Where one turn sends some rows of the set: a few examples, then the rows asked:
bure: [  2,   3,   2,   1,   8,  13, -13, -19,   1,  13,   8,  -6, -10,   2,  -6,
  -8,   5,  -8, -10, -11]
Zif: [  8,   8,   5,  -2,  -5,   2, -16, -11, -15,  13,  -3,  -5, -13,  -6,   5,
  -5,  19,  -5,  -6, -20]
Nena: [ -9,   2,  14,  -8,   0,   4, -24, -10,   0,  18,  -5,  -4,  -8,  -1,   8,
  -6,   0,   1, -10,  -9]
guf: [ 11,  -5,  -7,  -4, -11,   8,   0, -25,   5,  14,  -3, -12,   0,  12,  11,
   4,   8,  -7,  -1, -14]
Dubi: [  4,  12,  13,   1, -10,  11, -13, -20,  -2,  14,  -9,  -4, -18,   2,   0,
  -5,  -5, -16,  -7, -23]
lanab: [  5,   1,   5, -10,  -8,   8, -10, -21,  -3,  -1,  -1,   6,  -7,  -1,   8,
   0,   4,  -1, -10,   8]
nupab: [ -1,   4,   7,  -7, -18,   6,  -5, -21,  -1,  13,  17,  -6, -14,   6,  11,
  -9,   8,  -6,   1, -15]
kof: [  0,   7,   3,  -5,  -1,   6, -12,  -9, -11,  14, -14, -12,  -2,  12,  12,
 -11,  -4,  -7,  -9,   4]
tuv: [ -4,   7, -14,  -4,  -9,   2,  -8, -18,   0,  12, -10, -17,  -2,  -8,  13,
  -6,   5,  -5,   1, -18]
Fipu: [ -1,   0,   1,  -6,  -8,   5, -10, -11,   2,  15, -23,  -7,  -9,   5,  -9,
 -12,   5,  -9, -12, -11]
lenuz: [  0,   4,  -6, -15, -20,  11,  -1, -20, -13,  -2,  -4, -13, -15,   5,   6,
  -5,   0, -13,  -2,  -7]
mog: [ -4,  -1,   6, -16,  -4,  10,  -4, -28,  -8,  12,  -8, -11,  -9,   3,  -8,
 -11,   4,   1,   0,  -1]
suvip: [  2,   5,  -9,  -3, -14,   8,  -9, -14,  -6,  18,   9,  -9,   2,  -7,   7,
  -2,   0,  -3,  -8,  -7]
zes: [  4,   9,   2,  -1,   7,   2, -15, -16,  -6,  10, -19,  -6,  -8,   2,  23,
  -8,   4, -11,  -7, -10]
lef: [  3,  15,   7, -13,  -3,   4,  -2, -10,  -6,   4, -10, -12,   4,   1,   3,
  -9,   9,   4,  -3, -12]
Sefe: [  1,   5,   5,  -5, -18,  12,   7, -21,   8,   5,  -9,  -8,  -8,   9,  21,
   0,   7,  -9,   0, -15]
Rasu: [ -4,   9,  -6, -10, -13,  -2, -13,  -9,  -8,   2,  -5, -16, -12,  -2,  14,
   4,   8,  -3,   3,  -6]
Zumun: [ -6,  -1,   3, -10,   7,  10,   1, -17,   5,  12, -18,  -6,  -6,   6,  14,
 -12,   2,  -7,   3, -10]
Pamit: [ -2,  -2,  13,  -4, -13,   8,  -7, -22,  -3,  19,  -4,   3,  -6,   0,  20,
 -13,  -9, -10,  -9,  -1]
Suf: [  7, -10,   8,  -8, -14,   3,  -9, -29,  -7,  20,   2, -14,  -9,   6,  13,
  -3,  -5, -16,  -8, -11]
tadel: [ -2,  -2,   6,  -1, -16,   7,  -7, -17,  -3,  24,   3,  -4, -11,   5,  10,
   1,  -1, -14, -17, -24]
sibi: [ -5,   8,  13,  -8,  -6,   7,  -2, -27,  -9,  -3,   0,  -2, -14,  -9,   7,
  -4,   9, -14,  -4, -16]
keta: [  1,  -2,  17,   1,  -7,  15,  -1, -21, -10,  17,  -9,  -4, -19,  13,  10,
  -9,   6,   2, -11, -13]
gef: [  6,  -3,  11, -11,  -7,   3, -16, -13,  -4,  19,  -8,  -9, -10,  16,   1,
 -18,   8,  -8,  -3, -21]
Napu: [ 10,  -1,  10,  -6, -15,  -3, -19, -22, -13,  17, -14,  -4, -11,   6,  14,
 -15,  11,  -7,  -6, -10]
sud: [-10,  -3,  -3,  -9,  -4,   1,   8, -12,  -2,   5,   0,  -5,  -4,   7,  14,
   3,   2,  -6,  -8,  -4]
Mabu: [ -4,  -2,   4,   3, -22,  13, -11, -21,   1,   4,  -7,   6, -16,  11,  11,
   1,   6, -15,  -3,  -8]
buva: [  8,  -9,   9, -14,  -6,   8,  -1, -22,  -7,   7,  -5, -11, -14,  10,   6,
   2,  15,  -8,   6, -15]
Lafuf: [  2,  12,  -6, -17,  -3,   7, -14, -13,   1,   9,  -3,  -8,  -1,  11,   1,
  -2,   1, -17,  -6,   1]
mukin: [ -6,   1,   0,   0,  -7,   8,   2, -23,   2,  12,  -8,  13, -12,   2,   2,
 -14,   5,  -3,  -8, -15]

buva -> suvip
mog -> bure
Fipu -> Dubi
And these:
gef -> tadel
nupab -> sud
Suf -> guf

